In the rows, zero is written as 128.
One turn sends every row of this set to another row. A few are shown first. Where does it send the rows asked after them?
Z319: [145 128 101 105  87 136 114 156  94 131 110 107 136 123 140 149 111 119
 117 134]
Z437: [157  81  87 113 120 121  93 148 150 125 127 128 121 134 125 125 126 134
 148 117]
Z134: [146  97 150 137  82 118 128 158 104 122 127 124 120 121 120 154 126 152
 144 112]
Z333: [151 126 120 128  91 126 132 158 153  86 116 140 116 159 138 128 143 127
 132 140]
Z86: [133 120 130 141 102 135  96 144 103 118 120  88 136 111 141 140 122 101
 119 143]
Z64: [121 145 131 109 127 158 120 158 134 141 130 139 104 132 112 107 124 143
 129 156]
Z252: [135 147 123 131 106 137 109 164 139 104 108 126 117 111 132 128 140 106
 113  85]
Z843: [114 123 126 128 125 129 127 147 139 151 125 133 111 101 121 112 150 143
 125 166]
Z280: [112 116 126 122 123 126 125 149 141 152 136 130 116 112 109 117 152 143
 123 165]
Z596: [157  92  90 121 119 115  85 138 156 128 132 130 122 129 131 116 131 129
 148 121]
Z500: [122 139 136 117 108 135 139 113 117 119 139 130 139 119 123 117 167 126
 138 109]
Z9: [145 112 136 119  84 150 146 172 164 136 124 112 142 121 133 116 117 150
 130 128]
Z462: [175 108 107 122 132 133  99 130 136 102 126 120 104 124 126 111 117 142
 161 132]
Z138: [135 107 133 122 118 107 111 152 123 100 145 126 154 115  90 105 117 137
 129 108]
Z618: [126 103 134 119 115 108 111 152 126 106 135 134 158 124  96 101 115 138
 135 103]
Z70: [146 121 125 129  97 124 139 154 152  82 102 137 119 153 139 120 144 131
 138 139]
Z85: [170 103 105 127 140 139 104 134 135  94 126 115 106 126 125 106 121 139
 149 123]
Z594: [126 141 129 125 118 135 132 108 112 122 135 136 144 131 119 117 160 123
 142 108]
Z247: [155  80  89 121 118 120  95 143 148 125 134 129 121 141 131 119 133 135
 143 117]
Z380: [135 146 117 124 114 148 121 164 134 101 109 132 117 108 135 129 136 105
 112  89]
Z851: [113 118 124 127 124 128 132 152 138 151 135 125 116 106 113 110 151 146
 112 159]
Z433: [141 129 101 105  90 124 111 145  96 132 112 115 133 115 140 154 111 114
 125 141]
Z270: [136 119 144 121  85 150 147 162 167 135 128 111 136 126 133 120 108 145
 132 122]
Z152: [128 138 139 122 113 145 127 119 111 116 138 132 143 122 124 108 170 126
 141 112]
Z743: [136  84 150 141  88 123 130 157 107 124 135 126 125 120 125 157 126 145
 141 117]
Z863: [132 112 132 129 123 109 113 149 116 112 130 128 158 120  90 107 107 139
 134 105]
Z556: [144 130 108 105  85 140 110 153  98 135 109 109 133 126 140 155 116 115
 127 142]
Z387: [133 127 129 135 102 133  95 143 112 119 118  95 131 105 143 143 106  98
 125 148]
Z374: [147 127 118 141  97 124 136 154 153  96  98 138 120 159 141 130 145 125
 134 141]
Z102: [145  97 153 150  90 120 130 151 109 133 130 121 123 126 116 154 121 153
 147 119]
Z129: [119 143 134 116 122 159 120 156 126 145 135 142 104 140 120 107 127 147
 125 152]
Z705: [132 124 128 132 104 136  97 146 108 124 116  86 139 101 132 141 121  99
 123 143]
Z84: [166 101 108 127 140 138  97 132 135  95 123 117 104 127 124 115 127 130
 158 127]
Z232: [138 155 113 132 114 138 118 159 141 115 105 130 120 114 128 128 139 107
 112  88]
Z136: [117 140 131 111 122 153 114 156 128 154 129 148 109 127 120 107 120 146
 133 152]
Z328: [144 114 135 131  92 144 149 163 171 136 120 108 139 126 130 123 104 145
 132 127]

Z280 moves to Z437
Z618 moves to Z134
Z596 moves to Z433
Where do these go?
Z851 moves to Z247
Z863 moves to Z102
Z743 moves to Z9

One turn sends every row of this set to another row. A few are shown first. Where does it send the rows asked after them?
Z337: [ 73 151 142 147 120 133 161 106 141 119  86  91 142  78 173 117  92 126]
Z962: [104 151 127 140 127 150 134 104 133 101  73 101  89  82 128 146 121 154]
Z624: [ 70 153 151 131 125 128 157 123 149 114  89  87 130  88 179 118  90 116]
Z56: [114 151 140 108 159 108 156 148 137  98  88 113 123  93 138 110  89 110]
Z170: [109 149 137 134 134 119 126 118 154 143 119 136  92  73 142  94 112 147]
Z357: [124 127 162 111 148 140 141  92 130 141  94  78 109 107 133  90 119 139]
Z862: [119 149 119 140 149 111 164 118 119 108  86 116 142  73 127 105  93 130]
Z937: [106 142 152 128 146 146 115 120 172 137  98 144 103  62 149 111 112 147]
Z804: [121 139 145 123 104 131 160  95 143 124  92 121 101  94 109 145 113 132]
Z314: [117 138 160 107 114 140 152 110 157 117  84 123  95  99 118 154 111 123]
Z689: [123 122 171 109 154 158 135  92 140 137  80  84 118  99 137 101 119 141]
Z664: [ 75 146 160 129 121 135 162 116 156 121  86  98 142  83 174 124  88 113]
Z461: [124 121 167 102 154 138 136 106 135 148  92  86 105  99 144  91 120 138]
Z522: [111 152 169 113 129 146 132 106 182 117 108 133 108 105 123 116 104 122]
Z385: [115 152 150 136 117 139 142  83 164 127 114 133 118  95 110 108 107 136]
Z334: [119 142 129 138 155 131 159 114 130 105  71 123 154  65 128 118  92 130]
Z448: [125 117 163 115 153 151 137  92 133 151  83  91 119  86 140  95 121 147]
Z483: [115 135 133 122 123 114 143 128 134 141  95 126  77  68 140 133 119 145]
Z120: [ 98 163 135 150 141 161 115  95 158 102  93 113 108  83 131 110 114 156]
Z447: [102 156 133 123 130 136 132 122 137  97  83  95  72  97 134 141 119 143]
Z445: [113 146 147 109 167 129 148 146 146  95  72 118 133  81 143 121  89 113]
Z113: [115 142 142 124 165 142 151 128 143  96  63 122 148  69 137 126  91 123]
Z860: [ 75 143 150 139 125 134 159 115 148 128  84 101 142  69 180 121  91 123]
Z165: [ 96 170 139 132 141 139 115 116 159  99 108 105  85 104 136 101 112 143]
Z216: [ 75 149 147 133 121 116 163 123 144 129  97  95 130  81 180 111  90 118]
Z975: [117 154 125 124 150 100 163 133 123 103  94 110 127  90 130 102  90 118]
Z262: [122 126 153 121 153 146 135  92 125 142  87  78 111  94 140  89 123 151]
Z412: [113 129 143 121 131 136 135 126 146 137  77 133  88  57 145 147 119 147]
Z158: [118 126 166 106 161 152 128 105 136 135  82  78 106  98 148  96 121 143]
Z838: [ 78 149 147 138 112 122 169 107 143 126  96  95 140  85 168 114  89 117]

Z158 moves to Z461
Z447 moves to Z483
Z445 moves to Z56
Where do these go?
Z170 moves to Z385
Z216 moves to Z838

One turn sends every row of this set to another row. A few are shown first. Where does it send the rows asked after them?
Z590: [145 132 156 169 129 111 134 136 115 105 153 105 147 139 129 163 165 123
 168 146 182 122 132 110 122]
Z47: [112 130 153 187 118 124 124 147 148 109 152  91 161 145 148 155 155 120
 137 151 159 154 123 145 136]
Z260: [148 136 121 139 120 112  76 127 124 118 154  94 196 151 127 180 134 127
 152 155 153 113 121 130 128]
Z471: [152 126 121 152 123 125  88 145 105 113 159  92 183 159 153 134 194 137
 139 102 165 134 123 124 114]
Z519: [129 123 121 122 162 104 121 144 117 125 163  91 191 142 118 111 160 153
 150 159 124 130 128 138 112]
Z312: [143 117 148 143 124  95 112 155 120 114 138  90 165 148 117 160 157 126
 121 118 203 120 123 137 136]
Z37: [137 135 136 174 130 107 110 163 129  97 135  72 145 146 138 146 173 132
 120 138 160 137 134 160 137]
Z789: [102 117 113 130 133 112 115 137 116 162 143  98 184 138 159 144 142 144
 153 145 167 176 109 148 122]
Z154: [122 104 116 115 125 113 130 138 110 150 118  97 170 124 150 151 163 163
 154 131 166 162 101 115 125]
Z400: [117 132 115 160 143 118 131 112 103 112 150  91 135 147 140 154 153 133
 139 136 186 113  83 131 142]
Z514: [135 122 155 161 131  96 121 150 127 111 157 108 154 149 137 177 164 113
 145 136 201 126 117 135 125]
Z704: [143 120 125 146 159 127 133 135 129 125 156 136 165 148 113 168 181 142
 158 156 120 137 105 142 143]
Z554: [169 136 150 169 116 133 120 142 106 117 163  80 158 163 147 125 151 115
 141 172 164 129 120 139 122]
Z194: [146 114 118 101 132 108 126 169 118 149 140  93 161 130 154 162 179 141
 136 150 146 142  79 124 129]
Z159: [140 115 107 133 157 142 111 157  80 128 139  88 145 109 126 160 174 138
 144 145 150 147  93 117 111]
Z537: [138 119 113 148 154 130  89 154  88 124 139  96 152 122 142 165 195 143
 126 165 138 137 100 149 142]
Z543: [115 119 116 120 138 133 119 150 113 152 152 101 180 134 146 133 152 153
 173 150 174 181 112 150 123]
Z276: [105 102  97 127 137 140  94 157 140 135 164 109 166 149 121 147 154 141
 145 133 162 157 125 113 119]
Z130: [105 103 101 127 149 138 112 153 110 141 161  99 147 140 141 159 166 122
 150 142 162 148  84 105 104]
Z739: [125 114 116 147 161 113 144 132 109 119 165  98 176 164 118 138 175 138
 172 167 117 127  96 140 134]
Z349: [133 125 114 159 132 140 106 126 109 121 159 121 144 145 124 160 131 136
 118 143 191 126 110 141 142]
Z340: [168 120 132 118 158 117 120 166 123 134 132 118 164 123 129 172 168 136
 143 147 131 152  94 141 141]
Z881: [128  83 143 150 110 129 119 155 110 107 137  78 152 164 128 128 140 135
 130 162 162 118 107 110 117]
Z341: [130  93 112 133 138 124 102 165 152 107 168  83 184 146 127 130 141 151
 155 139 154 169 111 138 115]
Z320: [144 118 146 143 118 109 131 138 111 118 140  67 180 147 122 140 140 128
 128 120 202 128  94 132 137]
Z441: [155 113 134 138 108 124  98 145 104 106 168  64 201 146 127 184 157 133
 155 166 159 122 109 141 130]
Z545: [130 113 123 141 168 106 144 137 116 111 173 104 200 143 133 137 176 143
 162 166 127 135  99 131 138]
Z983: [139 109 128 140 171 116 122 147 119 122 143 131 179 150 130 164 184 137
 157 159 128 143 103 142 164]
Z935: [153 128 150 166 121 117 123 141 103 109 149  89 142 165 140 136 174 122
 157 167 164 109 134 114 124]
Z954: [129 129 174 143 123 150 103 125 105 133 150  82 165 143 117 168 177 128
 164 119 146 140 104 136 119]
Z675: [116 123 105 131 142 107 101 152 108 151 153  87 188 153 134 124 144 143
 140 157 144 158 136 166 120]
Z889: [169 108 128 130 145 120 129 162 133 124 151 126 160 133 136 178 183 145
 135 149 136 149  92 147 123]
Z828: [150  92 120 110 128 107 125 162 118 135 123 103 157 138 152 162 190 157
 133 140 153 143  93 127 122]
Z377: [133 103 158 138 115 138 100 140  90 115 146  63 176 162 120 175 182 132
 169 150 154 125 103 140 138]
Z148: [123 125 134 149 147 113 105 117 140 111 137  82 179 123 125 138 160 167
 156 156 116 135  99 138 151]
Z795: [155  98 128 151 120 139 109 161 106 108 161  97 154 149 128 144 123 133
 113 159 182 132 106 142 114]
Z898: [144 137 123 161 141 105 134 140 104  91 135  57 136 132 132 140 163 141
 137 127 171 122 102 139 130]
Z670: [107 111 156 171 109 135 135 133 133 112 136  87 161 144 126 139 141 135
 150 152 153 137 119 102 131]
Z773: [114 118 123 117 157 111 100 155 118 145 155  97 176 159 140 115 153 142
 156 161 148 155 121 166 108]
Z635: [118 116 105 104 121 125 124 151 110 158 137  97 170 132 145 146 178 162
 156 145 166 154 108 116 142]
Z728: [154 142 147 165 113 145 111 122 111 134 149  89 171 162 129 124 136 123
 132 153 171 135 123 141 147]
Z679: [158 121 115 155 139 118  97 131 100  99 139  89 187 156 151 135 158 134
 176 109 173 140 105 115 114]
Z7: [135 120 107 137 152 107 130 150  99 123 165  72 189 149 115 117 152 145
 157 163 123 141 120 152 116]
Z510: [118  92 127 136 144 104  96 146 149 105 143  69 177 161 135 122 158 156
 159 153 131 141  96 144 135]
Z222: [132 132 128 163 150 120 107 129 120 117 159  92 177 111 153 162 176 147
 140 171 129 145  82 158 147]
Z164: [140 127 120 149 141 106  81 118 118 114 138  99 183 168 152 160 135 117
 176 135 163 123  97 124 120]
Z877: [136 137 154 149 121 137  97 136 118 134 176  92 173 148 151 155 189 120
 136 109 153 142 103 139 102]
Z213: [130 125 146 153 115 127 120 119 110 136 141  77 176 173 135 129 140 120
 131 139 190 126  94 135 154]

Z154 moves to Z789
Z349 moves to Z795
Z312 moves to Z320
Where do these go?
Z130 moves to Z276
Z260 moves to Z441
Z545 moves to Z983

One turn sends every row of this set to another row. A few are shown first. Where does it send the rows asked after them?
Z568: [136 111 122 125  88 143 122 123 138 133 136 186]
Z720: [154 123 123 131 107 104 125 127 129 133 118 192]
Z505: [121 140 123 110 123 162 108 131 120 120 157 151]
Z234: [119 138  99 148 125 129 118  96 160 120 112 149]
Z493: [143 143 116 145 133 162 107  93 147 109 104 150]
Z904: [122 155 106 155 132 141 123 100 157 134 101 159]
Z351: [151 104 112 126 105 122 115 132 131 115 121 193]
Z261: [122 142  92 122 155 157  97 139 127 110 140 164]
Z285: [124 149 109 113 136 128  98 131 132 112 159 150]
Z530: [139 152 121 127 160 131 116 107 103 129 133 144]
Z734: [148 108 114 126 100 125 117 136 133 119 123 195]
Z355: [129 153 125 138 106 139 114  97 161 122 125 147]
Z430: [162 113 117 131 118 144 114 134 122 119 107 200]
Z992: [161 129 120 140 125 123 125 128 120 137 101 201]
Z455: [142 128 111 149 129 137 136 116 124 156 101 197]
Z532: [110 146  94 119 140 126 104 137 137 119 153 157]
Z394: [139 116 113 138 111 167 125 128 130 140 113 201]
Z968: [133 165 112 124 156 115 106 121 122 127 143 152]
Z850: [141  90 101 131 114 128 120 109 129 116 124 177]
Z434: [152 128 137 130  99 116 127 106 128 143 132 177]
Z257: [143 158 128 145 126 144 114  90 149 123 110 147]
Z274: [137 162 105 129 170 147 103 128 116 124 128 163]
Z497: [163 102 116 134 126 157 114 108 116 117 111 183]
Z746: [136 112 104 142 120 105 134 107 130 143 117 182]
Z517: [166 131 126 137 122 124 123 127 119 134 103 199]
Z153: [128 145 126 114 132 126 112 114 115 124 156 138]
Z678: [123 152 110 149 124 169 117 109 158 128 104 165]
Z809: [121 157 121 124 139 176 116 136 115 139 137 165]
Z785: [133 173 114 127 158 155 105 137 121 134 134 169]
Z63: [128 151 108 116 143 164  94 141 128 112 148 162]
Z829: [106 120  87 123 148 148 113 128 120 117 140 154]
Z17: [120 172 108 127 151 119 112 131 130 139 143 161]
Z124: [153 120 117 133 112 101 125 126 128 131 115 192]
Z774: [128 128 101 143 126 150 108  96 156 103 112 148]
Z422: [112 165 114 132 147 141 128 130 118 155 133 163]
Z231: [171 130 136 138 125 137 124 101 113 139 111 181]
Z663: [ 98 141  96 127 140 123 125 128 126 140 143 155]
Z354: [130 134 101 128 167 159 111 119 104 119 125 154]
Z214: [121 145 115 139 106 162 111 109 164 119 121 156]
Z957: [158 115 114 133 116 145 117 137 124 123 107 203]

Z809 moves to Z530
Z968 moves to Z532
Z734 moves to Z430
Where do these go?
Z234 moves to Z214
Z497 moves to Z455

